One turn moves every row onto another: examples first, then more rows asked
k205: .15 -.16 -.07 .01 -.24 .11 -.15 .12 .33 -.04 -.18 -.03 -.09 .08 .11 .08 -.22 .05 .10 .19 -.10 .25 .22 -.12 .29 .03 .05 -.11 .06 .03 -.23 -.05 -.04 -.08 .09 -.08 -.15 -.03 .02 -.08 .20 -.05
k193: -.02 -.18 .03 .03 -.24 .12 -.31 -.02 .22 -.12 -.09 -.12 .00 .10 .05 .05 -.02 .07 .11 .16 .04 .31 .24 -.05 .20 .04 .22 -.05 .24 -.14 -.28 -.06 -.03 -.11 .16 -.11 -.16 .06 .11 -.11 .25 -.12
k584: -.01 .25 -.01 -.11 -.14 .01 .12 .11 -.17 -.11 .08 .20 .15 .05 .15 -.19 -.11 .00 .27 -.24 .17 .06 .12 .07 -.01 -.10 .13 -.30 .13 -.02 -.13 .03 .04 -.10 .09 .10 -.02 .00 .04 .08 -.05 -.15
k452: .26 -.08 -.01 -.18 -.26 -.11 .05 -.15 .15 -.05 .04 .03 .07 -.13 .00 .11 -.08 .16 .09 -.16 .07 .30 -.04 -.19 .34 -.11 .07 -.23 .16 .04 -.11 .07 -.17 -.16 -.05 .01 -.04 .07 .10 -.30 -.06 -.21
k642: -.05 .12 .01 -.15 -.15 .09 .20 .03 -.08 .04 .01 .16 .22 .10 .23 .01 -.16 .09 .26 -.24 .04 .20 .16 -.04 .05 -.14 .08 -.17 -.12 -.19 -.19 .08 -.04 .03 -.05 -.08 -.16 .01 .11 -.09 -.07 -.08
k505: -.09 .22 -.13 -.05 -.21 -.10 .13 .04 -.12 .07 -.06 -.02 .29 .04 .16 -.06 -.09 .17 .29 -.25 .03 .18 .12 -.05 .02 -.09 .10 -.32 .07 -.24 .00 .07 -.06 -.03 .07 .09 .05 -.18 -.07 -.13 -.03 -.15
k518: .28 .00 .00 -.15 -.16 -.12 .06 -.09 .13 -.19 .05 .08 .05 -.13 .15 .05 -.16 .14 -.10 -.12 .01 .18 .12 .04 -.07 .03 .22 -.31 -.05 .03 .06 .14 -.32 -.11 .06 -.06 .06 .17 .14 .06 .05 -.11
k794: .00 .28 -.02 -.10 -.17 -.05 .14 .07 -.17 -.13 .02 .15 .14 .08 .14 -.23 -.05 .07 .28 -.23 .20 .08 .08 .09 .00 -.12 .10 -.29 .12 -.07 -.13 -.07 .00 -.06 .08 .12 -.07 -.04 .08 -.01 -.07 -.17
k739: .13 -.20 -.11 .05 -.12 .07 -.24 .06 .26 .00 -.16 -.13 -.07 .04 -.04 -.12 -.22 .06 .08 .20 -.10 .07 .24 -.18 .16 .12 .12 -.23 .11 -.05 -.13 -.04 -.02 -.02 .20 .13 .07 -.15 -.12 -.06 .07 -.19
k131: .06 .09 .07 .01 -.21 -.01 -.22 -.25 .13 -.18 .13 -.02 .16 .04 .05 -.10 -.01 .12 .05 -.09 .10 .24 .08 .11 .14 -.10 .14 -.09 .14 .12 .05 -.20 -.11 -.17 .24 -.14 .07 .27 -.09 -.20 .21 -.14
k556: .02 -.22 .04 .04 -.16 .12 -.28 -.10 .26 -.19 -.14 -.05 .00 .16 .08 -.13 -.12 .00 .21 .20 .17 .28 .17 .02 .08 .06 .24 -.16 .06 -.05 -.26 -.03 -.23 -.26 .10 .09 .04 .10 .07 -.07 .11 -.26
k976: .41 .04 -.18 -.16 .00 .12 .02 -.05 .13 -.13 -.07 -.14 .02 .12 .12 .01 -.11 .15 .15 .14 -.16 .11 .08 .08 -.04 -.15 .14 -.27 .06 -.03 .11 .10 -.01 -.15 .08 -.02 -.10 -.13 .14 .14 -.11 -.18
k326: .30 .06 -.07 -.17 -.01 .08 -.18 -.03 .01 .11 -.02 -.19 .03 .07 .06 -.17 -.11 .20 .09 .13 -.16 .09 .28 -.01 .01 -.14 .07 -.16 .15 .03 -.04 .10 .04 -.13 -.12 -.13 -.07 -.23 .00 .04 -.14 -.05
k289: .11 -.01 .15 .01 -.09 .03 -.22 -.26 .20 .01 .18 -.03 .18 .07 .09 -.13 -.07 .20 .09 -.07 .04 .36 .06 .03 .09 -.03 .15 -.05 .04 .01 -.04 -.16 -.12 .06 .18 -.17 .08 .25 -.10 -.27 .06 -.18
k894: .05 .01 .11 .04 -.20 -.05 -.20 -.29 .21 -.06 .19 -.09 .16 .11 -.01 -.06 -.02 .18 .07 -.04 .05 .20 .09 .02 .03 -.11 .23 -.11 .05 -.16 .15 -.20 -.22 -.11 .27 -.07 .06 .14 -.05 -.25 .13 -.24
k363: -.12 .15 -.12 -.07 -.22 -.06 .16 .04 -.13 .07 .00 -.02 .30 .03 .08 .01 -.08 .13 .28 -.21 .02 .08 .14 -.07 .09 -.12 .12 -.33 .14 -.28 .00 .11 .01 -.08 .09 .08 .02 -.18 -.06 -.11 -.02 -.20
k705: .16 .03 .16 -.21 -.16 -.15 -.15 -.13 .00 .03 .21 -.04 .05 -.19 -.10 -.14 -.05 .17 -.13 -.14 .01 .07 .28 -.20 .08 .04 .15 -.24 .29 -.06 -.06 .03 -.10 -.02 .08 -.02 .04 -.06 .07 -.05 -.05 -.09
k981: .00 -.18 -.12 .09 -.10 .15 -.40 -.06 .20 -.13 -.16 -.10 .01 .01 .05 -.07 -.13 .02 .08 .06 -.01 .27 .23 -.09 .02 .15 .29 -.15 .12 -.10 -.14 .05 -.02 -.06 .27 .04 .12 .07 -.08 -.05 .19 -.16
k845: -.05 .23 .01 -.18 -.17 .07 .17 -.02 -.10 -.02 -.03 .13 .22 .08 .24 -.03 -.11 .11 .24 -.29 .02 .25 .17 -.06 .05 -.11 .03 -.16 -.09 -.19 -.16 -.01 .00 .06 .03 -.06 -.16 -.02 .12 -.07 -.04 -.01
k825: .16 -.12 .03 -.03 -.18 .09 -.14 .05 .31 -.20 -.12 .00 -.11 .16 .05 -.11 -.24 -.03 .11 .27 .03 .08 .26 -.02 .12 .06 .11 -.23 .04 .05 -.17 -.12 -.18 -.21 .18 .10 -.03 -.04 .09 .14 .13 -.15
k884: .37 .10 -.15 -.20 -.09 .17 -.11 -.10 .13 -.04 -.07 -.06 -.02 .09 .07 -.01 -.13 .04 .24 .01 -.11 .23 .09 -.14 .18 -.28 .01 -.13 .15 .08 .00 .06 .06 -.34 -.05 .01 -.11 -.17 .07 -.02 -.11 -.08

k205 moves to -> k825
k794 moves to -> k505
Now these:
k584 moves to -> k363
k518 moves to -> k705
k884 moves to -> k976
k981 moves to -> k193
k131 moves to -> k894

One turn moves every row onto another: examples first, then more rows asked
k2: .01 .17 -.14 .07 .21 .10 .10 .03 .04 -.25 .04 -.08 -.23 -.07 -.07 -.12 .22 .06 -.12
k174: .18 -.02 .17 .06 .10 -.13 .25 -.06 .12 .06 .06 -.27 .01 -.04 -.15 -.10 -.03 .10 -.07
k950: .22 -.04 .09 .07 .08 -.17 .22 -.01 .07 .08 .16 -.21 .02 -.04 -.04 -.03 .09 .12 -.12
k531: -.05 -.18 .14 .27 .02 .03 .09 -.08 -.19 -.19 -.03 -.15 -.03 .00 .05 .12 -.13 -.11 .13
k141: .07 -.08 .16 .03 .23 .13 .10 .02 .12 -.36 .11 .01 -.06 .17 -.19 -.19 .15 .00 -.12
k733: -.04 -.36 .12 .05 .01 .09 .05 -.22 .09 -.01 .08 -.10 .05 .08 -.08 -.09 .01 -.11 -.02
k257: .08 -.16 .23 .18 .08 .26 -.02 .01 .04 -.24 .16 .03 -.28 -.10 .01 -.12 -.02 -.11 -.10
k56: -.01 -.14 .27 .12 .08 -.01 .19 -.07 -.20 -.11 -.02 -.13 -.10 .01 -.03 .16 -.10 -.26 .10
k508: -.23 .05 .00 .06 .19 .11 .27 .09 .02 -.32 .02 -.03 -.26 -.11 -.08 .08 .09 -.01 .03
k77: .21 -.11 .05 .09 .03 -.15 .17 -.09 .10 .04 .20 -.16 .05 .00 -.04 -.02 .12 .16 -.03
k572: .13 -.31 .11 .01 .05 .12 .07 -.14 .11 .03 .09 -.16 -.09 .09 .01 -.16 -.05 -.21 .01
k897: .21 -.04 .06 -.04 .07 -.04 .23 -.02 .16 .05 .11 -.27 .07 -.09 -.03 -.05 .15 .04 -.08
k826: .01 -.37 .12 -.01 .04 .12 .10 -.16 .08 .05 .12 -.13 -.02 .05 -.03 -.14 .02 -.13 -.08
k34: -.01 .04 .00 .28 .09 -.11 .22 -.16 -.11 -.03 .19 -.22 -.22 .11 .01 .12 -.07 .10 -.02
k543: -.02 .02 -.03 .25 .13 -.07 .27 -.11 -.21 -.01 .13 -.24 -.27 .08 .04 .05 -.11 .04 -.05
k803: .01 .02 .24 -.04 .15 .06 .19 .05 .11 -.22 -.01 -.04 -.02 .18 -.12 -.22 .08 .08 -.17
k792: -.05 -.38 .06 .01 .15 .11 .12 -.15 .09 -.03 .02 -.07 -.07 .03 -.05 -.11 .04 -.27 -.05
k303: .07 .03 -.10 .17 .11 -.01 .17 .08 -.04 -.10 .11 -.05 -.35 .01 -.17 -.20 .21 .05 .05
k22: .03 -.09 .26 .12 .13 .34 .07 .00 .00 -.40 .18 -.04 -.19 -.06 -.10 -.02 .00 -.04 -.03
k878: -.02 -.06 .16 .17 .12 .06 .18 -.07 -.29 -.22 -.10 -.17 -.06 -.08 .06 .12 -.08 -.17 .02
k83: .10 .01 -.02 .20 .13 -.05 .30 -.21 -.25 .00 .15 -.17 -.28 .01 -.04 -.03 -.11 .05 .02
k444: .07 .08 -.05 .09 .16 .06 .18 .11 .06 -.25 .14 -.14 -.22 .11 -.21 -.12 .23 .07 .09
k167: .01 .04 -.05 .25 .22 -.07 .32 -.16 -.07 -.02 .19 -.23 -.29 -.04 .00 .04 -.08 .06 -.13
k357: -.07 -.22 .20 .20 .04 .04 .12 -.02 -.23 -.13 -.07 -.15 -.05 -.06 .02 .09 -.11 -.19 .07
k649: -.19 .06 .26 .03 .01 .16 .30 .11 -.05 -.20 .12 -.14 -.28 -.03 -.05 .13 .01 .00 .08
k17: -.07 -.04 .06 .01 .12 .30 .02 .00 .07 -.29 .10 -.01 -.24 -.19 .03 .02 .15 -.13 -.06
k696: -.11 .05 .11 .15 .11 .20 .23 .10 .02 -.29 .21 -.18 -.34 -.05 -.17 .10 .04 .04 .13
k557: -.04 -.02 .10 -.02 .26 .13 .17 .06 .25 -.31 .06 .00 -.10 -.04 -.01 -.06 .10 .02 -.21

k17 moves to -> k508
k303 moves to -> k803
Now these:
k531 moves to -> k34
k878 moves to -> k167
k56 moves to -> k83
k950 moves to -> k826
k444 moves to -> k141

